Named turns come first, each shown by rows before and after it. Which turns, in which order, take the first row of each pair that follows to the second? Write the first one first, as in the answered first pair.
Kodo (before |-> after):
[ 0.17 -0.30  1.95  0.39  0.03 -3.22 -0.62 -0.14 -0.98 -1.72 -2.47  1.66
 -0.98 -0.01 -0.44  2.39 -1.78 -0.97  3.04 -0.85 -3.24 -0.52 -1.39 -1.18
  0.04 -1.58  0.85] |-> [-0.07 -0.71  1.64  1.32 -1.13 -2.65 -0.31 -1.88  0.48  0.02 -1.33  2.39
 -1.12  0.08 -0.26  1.79 -1.96 -3.16  1.93 -0.08 -2.46  1.63 -0.51 -0.92
 -1.14 -1.51 -0.57]
[ 0.19 -2.45 -1.56  1.46 -2.79  5.71  1.20  0.03  1.61  0.13 -0.64 -1.43
 -0.35 -3.63  1.36  1.74 -1.58 -0.56  1.41  3.32  2.69 -1.91  0.43  1.98
 -4.23  2.43 -1.98] |-> [ 0.78 -1.35 -3.57 -4.35 -0.18  2.52  1.51 -3.60 -2.38  0.83  3.68  0.29
  4.37 -1.25  0.32  0.03  0.92 -1.75 -1.44  2.71  2.49 -2.18 -0.07 -0.48
 -3.11 -1.04  0.62]
[-0.38 -1.23 -0.45  1.59  1.19  1.32  1.00  5.30 -0.41 -0.77 -2.35 -3.17
  1.28 -1.69  0.04  0.20 -1.80  6.10  1.05  0.50 -2.45 -4.87 -0.30  1.83
 -0.64 -0.56  0.28] |-> [-0.86 -1.67 -2.59  3.21 -0.50  1.52  3.42 -0.72  3.24  4.61  1.88 -1.03
  0.59  0.28  1.17 -1.67 -2.55  0.41 -1.98  2.17  0.10  2.10  1.55  0.83
 -3.99 -0.34 -4.71]
pilo (before |-> after):
[ 0.74 -0.56 -2.46 -1.16  0.32  0.57  0.96 -1.11 -0.71  1.19  0.92  0.34
  0.42 -0.46  0.77 -1.02  2.20 -1.57 -1.32  0.34  1.80  1.10 -0.23  0.09
 -0.15 -0.24  0.50] |-> [ 1.04  0.25 -1.18  0.53 -0.62 -0.25  0.61 -0.76 -0.83  1.09  0.23  1.00
 -1.64 -0.35  1.07 -1.34  0.80 -2.72 -0.64  0.13  0.97  1.47 -0.84 -0.58
 -0.13  0.16  0.11]
[-1.69  0.02 -0.24 -1.53  0.73  2.75 -0.20  1.62  0.84 -0.57 -0.38 -1.08
  3.89  0.32 -2.21  1.57 -0.14  3.97  1.08  0.78 -1.44 -2.37  0.63  0.06
  0.62 -0.79  0.01] |-> [-1.68  3.15  0.76 -1.28 -0.08 -1.17 -0.27 -1.15  2.14 -1.15  1.88  1.46
  0.78  1.94 -2.72  0.62 -2.49  0.16  1.26  0.37 -2.72 -0.36  0.22 -1.77
  0.71 -2.64 -2.49]
[-0.82 -0.27 -0.41  0.96 -0.03  1.85 -0.18  0.45  3.07  1.26 -0.63  1.15
  0.08 -0.20 -0.37 -0.03 -0.13  0.92  0.35 -0.04 -0.06 -2.14  0.33  0.02
  0.60 -0.68 -0.45] |-> [-0.48  0.12 -0.03  0.01  0.29  1.29 -0.28 -0.78  2.73  1.65 -0.17  1.11
  0.67  0.84 -0.49  0.20 -0.18  0.62  0.04  0.48 -0.06 -1.45  0.24 -0.36
  0.27 -2.30 -0.83]
[-2.77  1.14  3.84  2.81  0.61 -2.42 -2.03 -2.98  0.59 -3.29  0.35 -1.04
 -2.90  1.82 -0.26 -1.30 -1.84 -2.80  0.47  0.57 -3.10  0.17  0.13 -2.14
 -0.64 -0.96  1.05] |-> [-2.55 -2.14  3.03  2.96  0.30  2.41 -1.50  0.65  0.41 -3.32 -2.67 -4.06
 -1.33 -0.21  1.33 -0.34  0.04  1.20  0.71  0.48 -1.67 -1.75  0.80  0.48
 -0.87  1.58  3.43]
dumi (before |-> after):
[ 4.22  3.08  2.07  0.07 -0.27  0.56  2.84 -0.20  1.19 -1.14 -1.39 -0.96
 -2.16  1.12  1.23 -0.16 -1.15 -0.97 -0.79  0.75 -0.46 -1.72 -2.83 -1.78
  0.00 -3.01 -2.34] |-> [ 3.49  2.29  1.15 -2.55  0.58  1.00  3.19 -1.60  0.72 -0.59 -0.24 -0.69
  0.84  1.74  0.04 -0.06  0.20 -0.27 -1.81  1.60 -0.56 -1.87 -1.39 -2.81
  0.53 -4.22 -2.34]
[-0.02 -0.06 -0.75  2.69 -0.52 -1.00  0.91 -0.90  1.72  0.94 -0.47  0.21
 -1.74 -1.05  0.14 -0.78  0.33 -2.42  0.65 -0.75  1.61  0.24 -1.72 -0.30
  0.02  0.51 -1.32] |-> [-0.97  1.00 -0.34  0.75 -0.47 -1.32  0.81 -2.23  2.06  2.10  1.34  0.18
  1.12 -0.13 -2.00 -0.44  0.53 -1.46  0.61 -0.57  0.71 -0.43 -1.29 -1.30
 -0.24 -1.04 -2.29]
[ 2.43 -0.35 -1.38 -0.96  0.84 -0.32  0.83 -1.97  0.50  2.33  0.36  3.01
  0.96  0.30  0.42 -0.99  2.87 -0.07 -3.44  0.12  4.16  1.33  0.51  0.42
  0.54  3.40  2.37] |-> [ 2.42  0.40  0.62  2.92 -0.40 -1.28  0.52 -0.62  3.13  1.95 -0.62  2.84
 -3.32  0.06  1.14 -0.60 -0.18 -1.23 -1.12  0.41  4.40  1.89  0.11 -0.04
  0.12  3.90 -0.79]
Then:
(2 to 3 turns a pair)
[-1.04 -1.38 -2.47 -3.01 -0.51 -0.81  0.98 -2.79 -0.50 -0.10  3.95  0.64
  3.06 -0.48 -3.68 -2.12  0.59  0.23 -0.98  1.25 -2.43 -1.26  0.52  0.57
  1.41 -1.26 -1.56] |-> [ 0.21 -2.71 -4.35 -2.01 -1.14  1.35  1.91 -2.25 -0.42  1.52  2.83 -0.08
  2.61 -2.16 -1.42 -2.44  1.57 -0.15 -1.70  1.56 -0.24  0.22  1.27  1.94
 -0.12  1.66 -1.00]	Kodo Kodo dumi
[ 0.41  0.61 -0.57 -0.46 -2.04  2.17 -1.86  0.41 -1.52  2.22  1.21 -1.39
 -0.30 -1.10  0.11 -0.37  0.69 -2.35 -0.83  0.31  1.12  3.18  1.50  2.04
 -0.37  2.56 -0.58] |-> [-1.03  1.23  1.89 -0.33 -2.21  2.02 -2.28  1.37  0.81  0.87  0.63 -1.68
 -0.32 -0.64 -1.67  0.77 -1.38  0.42  1.87  0.34 -0.78  1.73  1.48  1.80
  0.04  1.76 -2.35]	Kodo Kodo dumi
[ 0.60 -2.25 -0.40 -3.06  0.59 -0.03 -0.09 -1.58  2.13  3.83 -0.70 -2.05
  2.90  1.06 -2.20  1.80 -0.36  2.41 -1.58  0.50  2.15  1.13  0.68  2.26
  0.13 -1.24  1.30] |-> [ 0.76 -1.64  1.57  1.33 -1.85 -0.25 -0.40 -0.49  4.12  3.13 -2.70 -2.00
 -2.65  0.51 -0.61  1.39 -3.09  0.73  0.60  0.08  2.11  2.05 -0.36  2.19
 -0.07  0.47 -0.92]	dumi dumi
[ 0.75 -1.36 -0.35 -2.02  0.61  2.77  1.93  1.12 -0.79  1.29 -1.76 -1.31
  1.53  0.18  1.19 -0.52  1.69  0.73  0.14 -0.51  1.93 -0.55  0.76  1.09
 -0.16  0.92  3.01] |-> [ 0.14 -1.54  1.34  0.94 -1.08  2.30  2.41  0.71  2.47  1.55 -1.69 -1.20
 -1.41  0.14  0.95 -0.78 -0.94 -0.44  1.31  0.26  2.08  1.37  1.04  1.14
 -0.82  1.39 -0.73]	Kodo dumi
[-1.23  0.19  0.42 -2.14  0.98 -0.42 -0.47 -0.11  0.68 -0.59 -0.69  0.62
  2.41  1.26 -1.70  1.35 -0.44  2.71 -0.22  0.65 -1.33 -2.09  0.04 -1.05
  0.56 -1.77 -1.31] |-> [ 0.26 -1.13 -0.65  1.98 -0.82  1.37  0.07  0.67  1.29  0.83 -2.59 -0.26
 -2.34 -1.02  1.82  0.20 -0.56  0.22 -0.46  0.47  2.24  1.41  0.20  0.80
 -1.20  2.51 -1.94]	dumi Kodo
[ 0.03 -1.31 -1.72 -1.96  0.48  0.80  0.08 -1.14  2.88  2.13 -0.09 -1.59
  1.23  1.09 -1.91 -0.58 -0.43 -1.76  0.65 -0.80  0.48  2.27  2.34 -0.23
 -2.21 -0.77 -1.10] |-> [ 1.65 -0.96 -2.00 -2.69  1.34  0.85 -0.52  1.47 -0.92  0.51 -2.62 -2.55
  1.84 -0.23 -0.05 -0.90  1.08 -0.46  0.82 -1.64  0.85 -0.10  0.85  0.76
 -0.63  0.25  2.41]	dumi Kodo
[ 0.81  3.38  2.70 -1.97  1.60 -4.89 -2.56  1.43 -1.77 -4.18 -0.91  1.20
 -1.57  0.35 -2.15  1.23 -1.95  1.54  1.87 -1.39 -3.71 -3.81 -1.44 -3.18
  2.92 -3.27  0.98] |-> [-0.47  0.55  2.77  4.82 -2.54 -0.45  0.09  1.97  4.25 -0.74 -1.96  1.08
 -6.18 -1.55 -0.07  1.44 -3.79 -1.22  3.02  1.03 -0.56  0.57  0.26 -0.71
 -0.32  1.48 -3.91]	dumi Kodo
